rotation ticks, each row followed by its count of ticks:
The counts run from 0 to 450.
[-10.4   2.3   7.7   9.2  -7.4   8.1 -18.7  17.4  27.6 -32.8  38.1  -2.2
  -7.5   3.8   3.4  27.1  13.3  10.4  -3.9 -25.9   4.7 -14.0 -59.6 -29.5
  -5.0  -0.3   4.3  52.2 -21.0 -12.2 -15.0  -6.2 -29.8  -2.4  38.3  17.5
  17.6   1.2  24.8  26.8   9.7 -36.7  14.8  38.2   1.6  26.5  34.9 -29.9
  18.6  -5.1   1.5  14.1]
399
[ 14.0  11.5 -18.5  12.5 -32.3  -9.2  19.4  20.1   2.3  44.9  50.9  11.2
  15.7 -33.2   9.2 -16.4  17.8 -13.0   5.6  26.1  -7.7  29.0  -9.2 -14.1
 -15.1 -22.3 -29.4  16.0 -11.5   3.9   9.0 -39.1 -12.5  17.1 -17.4  -8.0
 -13.4  -5.3 -11.6  15.8  -6.6  -8.9  -8.3  33.2 -43.5 -48.3 -34.6  -5.6
   4.0  -0.1  22.5 -28.3]
234
[ 17.8   1.9  10.3  29.5   3.0 -10.5 -12.2  18.0 -19.4  21.8  -4.2  -1.7
 -15.5  -0.8  -4.1  27.6 -15.1  -2.8  20.8 -21.9   8.5 -40.4 -18.8 -22.3
  -8.3  23.6  54.2   2.2  28.6  18.4  23.9  11.2 -24.8 -50.1   9.9  -5.3
  17.9 -12.1  37.6 -22.7  17.1  39.4  38.1  -3.6  -5.7  28.7 -24.0 -16.1
 -23.3   8.9  25.3 -12.9]
161
[-22.0 -25.1  24.3  12.7  22.8 -39.2   4.2 -11.7  15.1  -4.7  -6.9   4.4
  26.8  10.6   1.5   5.1 -12.8 -14.7  22.9 -10.3  -2.7  20.9 -38.4  -2.6
 -17.8  28.8  34.4  -6.4   4.3 -30.8 -27.7  13.4  -7.1 -48.9  11.2  26.7
  19.9 -70.8  -5.1  17.3 -11.8  10.7  16.8 -10.5  37.8  -1.8   0.8  -5.8
  20.9  -2.6  17.0  21.0]
25
[-10.3  17.0  14.8 -10.4  18.3  -9.3   3.3 -25.5  16.8 -20.6 -42.6 -16.5
  25.2   3.1 -14.9  21.0 -20.3 -40.0   9.8 -32.4  13.4  -1.6  10.7  -9.2
 -19.1  47.3  -5.7 -27.5  -0.7   4.1  -8.6  34.9   8.9  13.2 -30.1  21.6
  13.4 -35.8 -11.1  24.1  -3.6  21.1 -11.7  -8.1  65.8  10.6 -17.6  10.7
  20.4  13.7  -4.8  20.2]
328
[ 18.0 -13.9 -22.4 -26.1  -6.5  11.3  -8.4  11.8   7.5 -20.2  37.7  -7.6
 -11.4  -2.5   8.2  22.4  32.4  17.1 -20.4   9.1 -35.7  -9.9 -22.2 -10.2
  -4.0  -0.5  -1.5  17.4  -3.2 -41.4 -35.2 -12.5  12.9   3.2  33.5  -9.0
  -0.7  22.2  18.5 -16.1 -23.0 -16.6  -3.5  17.0  47.5  63.6  36.5 -10.1
  22.8  -3.2  -7.8 -18.1]
381
[-22.1   4.7  19.2 -20.9 -12.7  -7.6  -7.2  13.4  -4.9 -11.8  -8.0   8.2
  30.5 -15.9  -4.0 -13.5  -9.4 -56.2  -6.9 -18.6 -15.7  32.4  -3.9 -10.8
  -7.8  21.9 -14.0  11.5 -14.7 -33.5 -51.6  15.4   9.7  -9.2 -43.8  28.4
  17.6 -49.4 -26.5  28.1  -0.6  -3.7  17.4 -12.9  33.7  -3.3  39.0   8.0
  19.2  -9.4 -13.3  19.6]
19
[ 14.7   7.6 -26.3 -19.7 -23.0  27.3 -26.2  16.2 -11.8  25.2  33.9  -5.7
  10.9 -20.6  13.1   5.4  29.0 -16.9  -0.1  40.1 -18.7 -10.9  15.1  -7.4
 -19.2 -13.0 -41.0  13.9   9.0   6.9 -53.5 -14.9  34.1  21.9 -15.4 -35.5
 -14.2  17.4  31.4 -15.3 -27.4  -8.0   3.7  19.1  38.2  14.0  -4.1  17.8
   4.8  22.9 -19.2 -28.5]
366
[ 14.8  15.3   7.2 -23.0  19.2  -0.1 -22.5 -13.3 -13.3  13.8 -36.8  -7.6
  -1.0 -45.7 -19.4  18.2 -10.4 -35.3  -7.4 -15.8 -13.4 -21.6  -8.7 -35.0
  11.9  25.8  31.9  13.0   4.8  44.6  42.6  35.3  -1.1 -18.4 -19.2  19.9
  18.1  16.9   6.0   6.3  13.5  37.1  20.4  12.3  13.5  40.1   2.3   5.1
   6.0  -7.0  26.5 -31.9]
145
[-28.3  -2.0  25.1  -7.8  -2.9 -10.1 -11.3   4.4   4.0  -8.6  -0.3  14.4
  30.0  -3.2  -7.9  -8.6  -5.8 -43.7   0.8 -15.0  -5.3  21.0 -22.1 -12.5
 -13.9  24.7  -6.7   9.4  -8.2 -32.7 -44.4   9.2  -0.8 -25.6 -30.5  35.9
  30.0 -66.2 -25.0  33.9   2.9   1.0   9.2  -3.6  38.4  -3.2  27.3  -0.6
  22.8  -8.8  -3.6  29.5]
21
[ 29.0   3.2 -34.6   4.2 -20.7  -4.8  -5.5  -8.8 -20.8  14.6   6.8 -30.9
  32.1 -41.4 -44.0 -37.0  10.0 -13.9 -44.6  24.2  -6.1  -5.7  29.0 -24.8
  -2.8  18.3 -16.5 -13.5  15.4 -10.5  20.6 -32.1  15.0 -25.6 -30.3   2.8
  19.2 -22.9  28.4   5.3 -15.0  24.2   9.2  -6.5   2.8  25.3 -33.4  -6.9
  17.4  -4.8  -5.0 -18.8]
190
[-21.2 -13.3 -11.9   4.7 -33.0 -18.8  50.9   4.6  26.0  15.4   9.1  -9.0
  11.9 -30.5   5.7 -23.8 -30.7  40.3   7.5  22.0  -1.0  12.3  11.1  33.2
 -23.9 -30.2 -13.5  24.9  11.2  -4.6  -0.2 -14.5  17.3  31.5   8.9   7.2
 -21.2 -27.5  -0.5  -1.6  -2.2 -25.1 -35.6   2.8 -27.3 -59.9 -27.3   0.3
   9.8  -9.1  -6.3  -8.2]
240
[  7.2 -21.5 -21.7 -21.6 -10.3   2.8   5.8  15.1  20.2 -25.3  23.6 -16.1
  -9.2   2.2   8.9  19.0  16.9  39.1 -14.1   0.9 -32.4 -16.7 -13.9   5.7
 -15.2   0.1   3.1  14.1   6.4 -37.4 -37.9  -2.0  16.6  20.4  41.9 -10.5
  -7.5   8.4  29.3 -20.4 -24.4 -17.7 -11.9   1.0  54.7  61.3  26.2 -10.4
  27.6  -1.6 -13.4 -13.9]
379
[ -9.5  -2.6  -9.6  27.2 -32.9 -10.4  26.9  30.2  16.8  -6.8  34.6  -0.8
  17.7 -14.3 -10.4   4.1   9.8 -25.0   0.7 -38.5  20.3  21.9 -23.3 -23.8
 -16.2   1.5 -28.8  24.7 -11.2 -23.1  -1.6 -25.0 -18.7  10.0 -33.3  22.7
  18.8 -31.6  16.2  28.8   7.3 -23.2  20.0  35.5 -23.4 -45.3 -11.9 -10.8
  32.9 -11.0   9.3  19.8]
218
[  3.7  -6.4 -23.5  -9.5 -37.8  -7.1  39.3  24.2  11.3  15.9  44.5  27.5
  -9.7  -3.8  13.1  -4.1  -2.0  39.9  -6.8   5.0 -17.1   6.2  -4.6  16.2
  -4.5 -17.1  -8.2  18.2 -13.6 -38.9 -20.1 -23.5 -14.1   8.8  31.5  -0.3
 -14.0 -11.4 -55.8 -23.3  15.2  -7.2 -58.6   3.7 -13.4  -5.9  20.6 -22.5
  15.2 -23.4  -0.2 -16.2]
246
[ -9.0   2.8 -22.5 -23.8 -21.2  19.7 -31.5   2.0   5.2  18.5  27.5  -3.2
  37.2 -24.9 -14.9  -7.6  20.1  -0.3 -15.8  40.9   1.0 -36.5   9.0 -13.8
 -24.3  -3.9 -47.9  26.0  13.8  11.2 -35.4 -13.2  21.9  16.8  -6.6  -2.6
   5.0 -20.7  32.8  17.9  -8.5  -3.8 -27.3  23.7  43.8  11.5 -23.4   5.9
  45.8  15.4 -16.6  -5.3]
370
[-21.3  -3.2  -1.0 -10.9 -22.9   3.7  -6.9  20.6  29.7 -43.7  -3.4 -29.3
  14.1 -19.1   3.3  14.0  -6.5   3.4  -8.2 -40.5  -4.0  -6.2 -22.2  -7.3
  -6.4  -6.8   0.0  56.6 -13.8  -2.8 -29.9  14.9   0.9  36.6  17.8  11.5
   3.7  16.9  29.0  11.3  -2.0 -55.7  27.3  22.7  15.8  23.0  38.4 -19.3
  29.2  -8.4 -13.9  12.3]
395
[  9.1  -2.0   7.9 -29.9  17.9  23.3  -5.2  -9.6 -18.7  -9.6  -4.0   9.6
 -52.5  -9.3 -12.8  37.7 -14.3   7.8 -13.8  -3.1 -25.1 -22.1 -17.0 -13.9
  21.0   8.7  24.9  14.4   2.6   4.5   7.2  15.0  16.9 -47.7   2.7  20.7
  31.3  28.0  -4.2 -25.4  15.8  24.1   0.2   9.7  27.1  37.7  66.6  15.8
  -7.8 -19.2 -13.3 -27.9]
139
[ 13.2  -6.3 -32.6   5.5 -28.2 -18.9  16.4  -4.5  -1.6  -8.6 -20.9 -47.1
  37.1 -42.7 -42.0 -36.4 -13.5   0.1 -38.6  -2.7  -5.4  -2.8  38.2  -7.3
 -11.8  18.3 -10.3 -10.6  24.3 -14.4  17.4 -12.9  23.2   5.2 -28.0   7.5
   8.3 -31.4  41.8   5.1 -17.5   7.2   9.5 -21.3  12.8  20.2 -29.9  -9.9
  25.4  -8.2 -11.4  -9.4]
193
[ -6.6  -1.4  26.0 -25.7   9.4  14.5  18.3 -10.5  10.3 -28.0 -15.2  -4.7
 -65.1  -8.1  -6.6  36.1 -47.8  31.3  -2.3  -5.6 -28.8 -26.2  -7.8  -0.1
  -6.1  13.3  16.9  10.9  11.7   1.0  16.5  30.7  19.2   0.6   6.5  24.9
  14.8  -0.8  12.7  -3.7  16.7  15.5 -29.2 -14.7  31.3  47.4  44.9  15.9
 -13.1  -7.6 -17.7 -16.6]
135
[ 23.9  22.0  15.6 -13.0  20.8  -3.3  11.2 -39.7 -11.8 -15.4 -14.6 -16.5
 -24.9  19.0   6.2  12.7 -13.6  -5.7   6.1  23.3 -20.2  22.0  13.2  11.1
  -4.6  35.8  14.1 -51.6   4.7 -28.6  -7.5  10.1  21.3 -18.7   2.2  -2.9
  -6.2  -3.9 -26.5 -15.0 -25.6  30.8 -20.9 -27.7  49.6  38.1   4.9   9.9
 -45.0  15.4 -19.8 -15.1]
316
[  4.1 -14.1 -28.9   1.3 -41.2 -10.6  34.6  17.8   8.5 -30.3 -19.3 -45.4
  17.2 -27.4 -32.2 -19.7 -19.5   9.2 -33.9 -34.9  -4.0   6.5  33.7   3.9
 -14.8  16.6  -9.8  -6.5  15.0 -41.7  -6.7  -5.4  22.6  20.9 -30.2  10.5
   8.1 -29.0  34.6  -8.3 -13.9  -9.8  14.7 -26.8  17.7  23.1   1.7  -8.6
  25.9 -17.3 -22.8   4.1]
196
[  6.0   4.0   3.5  10.7  -9.0   1.3 -21.9   7.3 -13.7  39.5  14.5   8.2
  35.6  -6.7  31.9  -8.8  34.4 -69.6  35.8   2.0   0.5  40.5 -19.1 -21.1
  -6.5   1.3  -8.0   8.7 -17.1  -6.3 -50.5   6.6  -4.5 -19.8 -25.4 -11.5
  -2.4 -23.7 -14.5   4.7 -23.3  -5.8  52.3  16.7  10.1  -8.9   3.0   9.2
  -8.4   1.9  21.0  -0.1]
35
[ 18.0  -4.1 -20.2   7.7 -17.2  17.9  21.7  -9.7   9.6  -3.7  -6.8  11.0
 -32.9  -4.8 -20.3   0.2 -26.1  20.8 -11.6 -29.8  -6.4 -13.6  -9.3 -31.1
   9.6   3.8  -3.5  11.2 -23.4 -10.4  14.6  11.7 -23.5 -26.7   6.2  31.7
  21.3 -21.6 -44.8  -0.1  19.1   7.0 -29.4 -16.7  -8.9  51.5  65.7  -3.2
   3.2 -39.7   1.0 -16.9]
444
[-19.8   2.5  15.3 -25.2 -13.7  -7.6  -6.9  12.6  -7.7 -11.1 -16.8   3.2
  31.2 -24.1  -2.1 -16.2 -10.1 -54.5  -6.7 -18.4 -24.2  37.0   4.7  -4.2
  -5.8  21.3  -8.2  10.4 -12.0 -27.3 -54.8  17.8  19.3   2.1 -46.1  19.6
  11.2 -37.1 -28.8  20.3  -8.2  -7.1  21.7 -14.7  36.8   1.5  41.3   7.2
  13.7  -6.7 -12.1  10.0]
18
[-16.0   1.1   3.6  42.9 -17.5  -3.1   4.0 -12.2  31.3  -9.1   6.0 -10.9
 -18.0  -3.1  -5.7  -6.3 -50.1  61.1  13.1  21.0   6.9 -24.3 -24.0 -11.0
 -25.4 -17.6   2.9  35.3   7.0  31.9  10.7  -4.4 -19.9 -10.9  42.1  10.2
  -1.2 -27.7  27.0  18.5   2.4 -29.8 -17.9  -6.8 -39.7  -2.0   3.5 -14.6
 -29.9   9.8 -16.9 -13.7]
420
[  0.1  26.1   1.0 -17.1  16.0  -4.9 -13.5 -30.5   4.7  -8.2 -42.2  -9.0
  41.7  -6.0 -24.5  11.3 -10.4 -51.7  -2.0 -20.7  18.7   2.2  16.3 -18.4
  -7.0  45.4 -12.6 -24.4  -6.8  14.2 -11.3  25.7   8.0  -2.6 -35.3  21.8
  14.4 -24.0 -26.2  23.0  -2.1  27.4 -14.7   0.8  59.3   6.0 -11.8  11.0
  24.4   8.3  -8.4   8.1]
326
[  1.7 -11.0 -15.7  25.0 -27.8   7.7   1.1  19.1   5.4  28.7  23.5   9.4
  13.1  32.8  36.8   3.5  14.5  11.0  45.4  -2.1  19.4   0.8  -5.0   8.0
 -25.2 -14.1  -9.4   4.6  -7.3 -30.6 -76.2  -2.5 -15.6 -13.1  30.8 -29.7
 -20.2 -36.2 -14.4 -34.6 -21.2 -18.3   1.6  -7.5  19.1  13.2   8.3  -6.9
 -11.4   7.3  -5.3  11.0]
48
[ -8.6 -31.1  15.9  17.7  22.6 -45.0  10.6 -10.7  12.4  -0.7 -15.4  -4.1
  23.9  12.9  17.7   8.7  -9.0  -8.3  30.8 -15.1  -9.0  28.1 -35.4   3.3
 -15.9  23.5  50.3 -15.9   9.9 -30.5 -33.3  19.1  -1.4 -47.6  22.3   7.5
   7.3 -49.6   0.2  -4.5 -26.0   5.2  32.1 -12.6  38.7   3.3   1.6  -2.0
   5.9  -1.9  22.4   7.0]
27
[  6.4  36.1  15.3 -25.3   5.8   0.9  -5.9 -15.8 -20.3  15.0 -11.6   0.5
  19.5 -21.3  26.1  -0.2  12.4 -38.7  11.0 -13.8   8.0  33.0 -15.0  19.9
  39.7  -0.4  39.9  28.4 -23.9   2.6  -0.1  15.6  -6.3 -17.0  10.7  11.6
  -6.6  47.3 -65.8 -19.9  13.7  -6.6  20.4  31.9 -19.9 -24.9  16.1 -17.1
 -16.5 -21.0  18.4  -3.3]
276
[  4.1  16.1  20.5 -28.0  16.7  -3.6   9.8 -22.5 -17.6   5.9 -11.4  -4.5
  -2.3 -12.5  25.9   1.0   8.7 -18.1  15.3  -7.8  -1.9  40.3 -20.4  31.1
  41.4  -1.4  52.7  22.6 -16.8 -11.1   3.6  14.9   6.2 -28.8  26.8   9.7
  -5.1  45.6 -49.8 -26.6   5.9 -11.2  21.3  27.5 -13.7 -24.9  22.1 -10.0
 -19.7 -26.0  15.5  -5.1]
274
[-16.1 -29.0  20.8  16.1  24.1 -42.5   4.7 -13.4  13.9  -0.5 -13.1   1.6
  25.0  16.3   7.8   4.5  -9.6 -11.6  26.9 -13.5  -7.2  22.5 -39.7  -0.4
 -19.5  25.4  42.4 -13.6   8.3 -30.9 -27.4  17.6  -7.5 -47.8  16.6  19.8
  14.6 -60.7  -1.5   8.3 -19.0   6.3  24.1 -11.3  39.8   0.0  -1.9  -2.6
  12.6  -1.5  20.5  15.7]
26
[ 26.4   6.8 -15.1  15.3  -2.0   8.2 -12.5 -28.0   1.5  50.2  36.5  -5.8
  24.8   6.1  27.0 -24.1  40.4   0.0  31.1  65.9   5.6  12.4  -8.6 -11.3
 -18.8  -8.6 -19.1 -11.5  -5.7 -10.3 -22.0 -17.7  -8.3 -17.9  24.9 -18.9
 -19.3 -31.0   1.0   2.3 -39.7   2.4  -7.6   7.0  12.3  24.2 -41.3   1.1
 -11.3  11.8  17.4 -10.3]
54
[-12.0 -16.8 -25.3  -5.2 -43.0 -13.4  49.8  24.6  15.6  11.4  24.5  16.5
  -4.4 -10.9  12.6  -6.5 -16.7  50.9  -2.5  -2.5  -8.1   5.3   6.9  35.8
  -9.2 -26.3  -9.9  23.0  -3.1 -32.3 -26.5 -20.3  -0.4  16.4  24.6  -2.9
 -17.2 -14.3 -40.6 -30.9   8.7 -20.8 -52.1  -2.1 -14.9 -23.7  16.1 -14.5
  14.5 -19.8 -12.9 -12.1]
244
[  7.7  -7.3   7.7   5.4  24.8  10.1  -3.4  -6.6 -10.8 -16.2   7.6   9.3
 -17.2  43.8  11.4  52.2  11.6 -30.4  22.9 -24.0  10.5  13.9 -22.9  -4.9
  -6.3  28.3   7.9 -20.3  -2.3 -26.5 -46.9   4.8   8.6 -49.1 -13.1   1.3
  26.5  -1.3   0.2 -19.9 -10.0  14.1  26.2  23.0  63.9  -2.0  28.5  23.3
  -4.1  11.1 -11.8  15.4]
336
[-16.7   5.2  11.2 -26.3 -12.6 -13.6  -2.3   9.5  -6.2 -12.0 -25.0  -7.1
  32.0 -29.2  -0.4 -16.6 -14.3 -56.6  -9.7 -14.7 -29.3  42.7   9.0  -0.8
  -4.7  19.0  -3.9   6.7  -8.6 -22.3 -51.5  18.8  25.1   6.2 -44.8  15.5
   4.9 -29.8 -27.8  14.3 -17.3  -6.1  24.9 -22.2  37.5   2.4  37.3   7.8
   6.9  -5.8 -11.8   1.9]
17
[ -5.4  -3.6  24.4  -0.3  19.9   4.5  13.3  -6.0   9.1 -34.7 -16.0  -9.7
 -23.8  35.3   9.7  50.2 -11.8 -23.1  27.2 -37.0   6.6  12.6 -10.7   6.1
 -18.9  35.5  10.8 -24.5   3.3 -30.4 -40.1  23.2  17.5 -10.1 -18.3  12.8
  16.6 -21.9  10.5 -10.1 -12.6   7.9  14.0   0.5  68.4   7.7  22.7  24.1
  -8.4   9.2 -15.6  22.8]
333
[ 18.1   8.7 -24.2  14.5 -34.5 -11.0  18.5  25.4  -0.3  44.3  54.5  14.1
  13.9 -29.4  14.0  -7.6  23.8 -15.9   6.9  20.4  -8.1  29.5 -10.6 -15.8
 -11.0 -22.3 -26.0  16.9 -13.6  -2.9   2.6 -39.0 -13.7  12.2 -14.9 -12.9
 -13.4   3.3 -18.2   3.7  -9.4  -7.7  -1.2  34.7 -43.4 -43.8 -25.0  -5.5
  -0.3  -0.5  22.3 -29.1]
233
[ -2.3  -3.8  24.3 -25.0  11.7  18.8  14.5  -8.2   2.0 -27.6 -14.1  -1.6
 -66.7  -4.2 -10.9  37.6 -39.1  28.6  -7.4  -2.7 -31.9 -20.8  -8.1   0.9
   3.7  10.8  19.2  12.2   9.5  -3.9  11.6  27.1  20.8 -12.6   7.0  24.3
  17.4   5.3  10.3 -13.2  13.3  15.4 -19.3  -7.7  30.9  44.7  55.4  14.8
 -15.7  -9.9 -19.6 -16.9]
136
[ -7.4  -6.0 -10.5 -21.4   8.4 -12.0 -13.9 -21.6  29.3 -21.8 -16.2 -49.2
  41.7 -48.8 -10.2  -9.7  10.3  -2.5 -19.5   6.5 -16.6  -2.9 -17.9 -10.1
  -0.8   2.6  12.1  34.9   4.6  21.3   6.6  13.6  18.5  26.7  23.6  12.8
  -1.1  18.5  46.5  23.7 -26.6 -30.3  23.4  29.9  24.9  17.7 -12.3  -9.2
  40.6  -5.4   9.7 -12.6]
390
[  3.8  18.5  20.4 -20.1  11.3  -0.6 -11.5  -6.6  -7.1   5.7 -43.3 -19.6
  -6.3 -47.0 -14.3  18.7 -25.9 -37.5   5.0 -23.7 -13.6 -16.8   0.6 -28.1
   4.0  24.9  30.2  17.5  13.0  41.9  39.5  47.3   9.2   8.4 -27.8  18.4
  13.0   7.0  25.7  11.6  10.7  24.3  31.9   1.7   9.6  33.5  -3.6   7.7
  -0.3  -4.7  23.0 -23.7]
147
[-13.1  30.6   1.7  28.1 -38.7  12.2 -23.9  14.7  17.5   2.2  21.6  -2.6
   9.3 -22.7  -3.3  -7.2 -19.1   1.4   2.1   6.3  11.8 -16.3 -22.5 -39.5
 -18.3 -19.9 -29.8  57.3 -17.9  46.3  -3.0  -6.1 -31.9  17.8   7.0   7.8
  -0.5 -11.7  10.4  41.0  14.6 -40.8   3.3  19.7 -49.9  -2.0  12.1 -20.3
 -15.8  11.0 -12.7 -11.1]
415
[-16.5 -19.1 -23.3  -4.0 -44.1 -13.3  51.9  20.7  23.5   9.0  17.7   8.6
   3.4 -14.2   8.8 -11.2 -25.7  50.8   1.7   0.0  -5.4   7.3   6.0  38.0
 -12.8 -28.4  -9.3  27.3  -0.2 -25.0 -21.2 -11.3   9.5  21.1  21.9   1.2
 -20.7 -16.9 -31.8 -27.1   7.4 -23.6 -49.0  -2.7 -15.7 -38.8   9.0  -8.5
  13.4 -17.8 -14.7 -12.0]
243
[-25.3  27.9  44.8   3.5  -2.8   8.1   7.0  -4.2  -5.5  -7.7  -8.3   1.5
 -17.7  27.6  24.5   6.5 -38.5  10.7  39.8  -6.6  32.8   7.2  -1.9  46.1
   0.3   1.4  30.0  22.0   2.2  -4.7 -25.6  15.0  -2.6 -23.4  28.1  12.3
  -4.2  -8.9 -30.4 -19.1  24.0 -14.8  -5.5  -3.2 -17.0 -43.6   6.9 -13.7
 -54.8  -0.4 -21.4  31.2]
288
